Look-ups in named tables: a row name and a column name give one cell, copied from the table.

gisapil:
        lemune  benafi
vuda       9.8   -42.0
mogil     77.3   -19.2
dobor    -42.4   -43.0
sefab     26.2    49.1
dorot     -6.1    -3.4
dud      -26.0    12.2
gaz      -17.4    22.9
kuv       -6.4   -52.2
mor       73.8    37.7
donu     -83.5   -25.9
digigo    58.8   -29.8
visu       1.2    20.6
duf        3.2     7.1
nabo      -5.1    -9.6

duf, benafi -> 7.1
vuda, lemune -> 9.8
mor, lemune -> 73.8
kuv, benafi -> -52.2
dud, benafi -> 12.2
dobor, benafi -> -43.0
digigo, benafi -> -29.8
Row with the largest lemune: mogil

Table kikuz
,bapes,ziravaz,vevuk,zug,mepi,meka,familo,kem,mato
vuz,90682,56005,71629,50342,52012,67251,53298,52012,40076
fum,77023,57027,68801,58022,61525,69944,40444,61525,41840
somen,45023,52259,58533,65023,63685,34015,58992,63685,44186
gabo,52765,42794,64783,66526,42825,47350,46410,42825,51063
molufaf,87298,57018,71560,50893,65150,65564,49533,65150,45431
num,74237,65949,39692,45514,68595,50516,20349,68595,61685
vid,32403,65464,33374,63261,73455,42611,49486,73455,55491

What is the zug of num in kikuz? 45514
What is the ziravaz of vid in kikuz? 65464
What is the familo of gabo in kikuz? 46410
What is the mato of somen in kikuz? 44186
What is the zug of somen in kikuz? 65023
What is the familo of num in kikuz? 20349
What is the kem of num in kikuz? 68595
What is the kem of somen in kikuz? 63685
What is the mepi of fum in kikuz? 61525
What is the zug of molufaf in kikuz? 50893
What is the vevuk of vid in kikuz? 33374
What is the zug of gabo in kikuz? 66526
What is the ziravaz of num in kikuz? 65949
What is the ziravaz of fum in kikuz? 57027
What is the kem of molufaf in kikuz? 65150
What is the bapes of vuz in kikuz? 90682
What is the vevuk of num in kikuz? 39692
What is the bapes of num in kikuz? 74237
What is the ziravaz of molufaf in kikuz? 57018

vapo =
        kopu  niz
dup      885  517
kek      896  218
fekozo   883  403
bap      881  192
kovud    897  915
banez    895  876

What is the niz of kovud in vapo?
915
What is the kopu of kovud in vapo?
897
What is the niz of banez in vapo?
876
What is the niz of fekozo in vapo?
403
What is the kopu of banez in vapo?
895
What is the niz of kek in vapo?
218
What is the kopu of kek in vapo?
896
What is the niz of dup in vapo?
517
What is the kopu of dup in vapo?
885
What is the niz of bap in vapo?
192
What is the kopu of bap in vapo?
881
What is the kopu of fekozo in vapo?
883

Table bemeve
|  | nafaso | zupese | lat | tiv | gutobik | fus | dolero | bakifis |
|---|---|---|---|---|---|---|---|---|
| zis | 105 | 53 | 53 | 51 | 56 | 62 | 152 | 240 |
| tomamer | 71 | 52 | 52 | 50 | 56 | 87 | 223 | 186 |
| gavupet | 119 | 57 | 52 | 54 | 54 | 56 | 140 | 241 |
| kos | 53 | 67 | 175 | 232 | 92 | 53 | 54 | 53 |
| pof | 64 | 167 | 233 | 98 | 54 | 50 | 52 | 56 |
| nafef | 70 | 185 | 222 | 88 | 50 | 52 | 54 | 52 |
| vizun | 55 | 51 | 64 | 155 | 240 | 110 | 55 | 55 |
| nel | 53 | 54 | 70 | 187 | 223 | 89 | 54 | 51 |
| vufara | 105 | 239 | 157 | 63 | 54 | 58 | 52 | 55 |
| nopekil | 52 | 57 | 126 | 244 | 131 | 58 | 52 | 51 |
| murile | 50 | 53 | 52 | 68 | 188 | 218 | 85 | 57 |

nafaso of tomamer = 71
nafaso of zis = 105
gutobik of gavupet = 54
gutobik of kos = 92
tiv of tomamer = 50
bakifis of tomamer = 186
gutobik of zis = 56
tiv of nafef = 88
tiv of gavupet = 54
nafaso of murile = 50
zupese of murile = 53
Which row has the largest dolero? tomamer

rafekez:
,sabup,muvuvit,vurose,pup,dod
vumema,335,666,668,335,661
nudo,464,538,538,464,536
vud,434,569,568,434,567
vus,367,635,635,367,631
kosam,538,467,463,539,469
likekiv,585,417,418,584,417
kebafo,229,774,773,230,766
taf,309,693,693,309,687
gobazaz,253,749,750,253,741
til,505,499,496,507,501
mateges,468,535,533,469,534

likekiv, sabup -> 585
mateges, sabup -> 468
vud, dod -> 567
til, muvuvit -> 499
vud, sabup -> 434
vud, muvuvit -> 569
nudo, pup -> 464
vumema, pup -> 335
nudo, sabup -> 464
vus, vurose -> 635
til, sabup -> 505
likekiv, vurose -> 418
mateges, pup -> 469
Row with the largest pup: likekiv

Table nur
|  | lavef | led | rim | paz | bep | salikuz | negu | gugi | sivuru |
|---|---|---|---|---|---|---|---|---|---|
| vevitir | 0.46 | 0.36 | 0.43 | 0.53 | 0.05 | 0.47 | 0.33 | 0.43 | 0.47 |
| nudokab | 0.57 | 0.45 | 0.59 | 0.63 | 0.46 | 0.14 | 0.47 | 0.81 | 0.73 |
| rig | 0.46 | 0.63 | 0.43 | 0.57 | 0.39 | 0.40 | 0.50 | 0.81 | 0.60 |
| gup | 0.62 | 0.54 | 0.08 | 0.46 | 0.53 | 0.66 | 0.23 | 0.81 | 0.40 |
| fip | 0.46 | 0.51 | 0.59 | 0.53 | 0.67 | 0.34 | 0.33 | 0.56 | 0.47 |
| kud | 0.24 | 0.63 | 0.38 | 0.53 | 0.60 | 0.01 | 0.23 | 0.37 | 0.60 |
| pap | 0.73 | 0.45 | 0.49 | 0.74 | 0.46 | 0.20 | 0.43 | 0.56 | 0.07 |
| nazun | 0.29 | 0.45 | 0.49 | 0.43 | 0.67 | 0.27 | 0.47 | 0.43 | 0.40 |

What is the bep of vevitir in nur?
0.05
What is the negu of nudokab in nur?
0.47
What is the bep of pap in nur?
0.46
What is the sivuru of pap in nur?
0.07
What is the salikuz of fip in nur?
0.34
What is the lavef of rig in nur?
0.46
What is the salikuz of gup in nur?
0.66

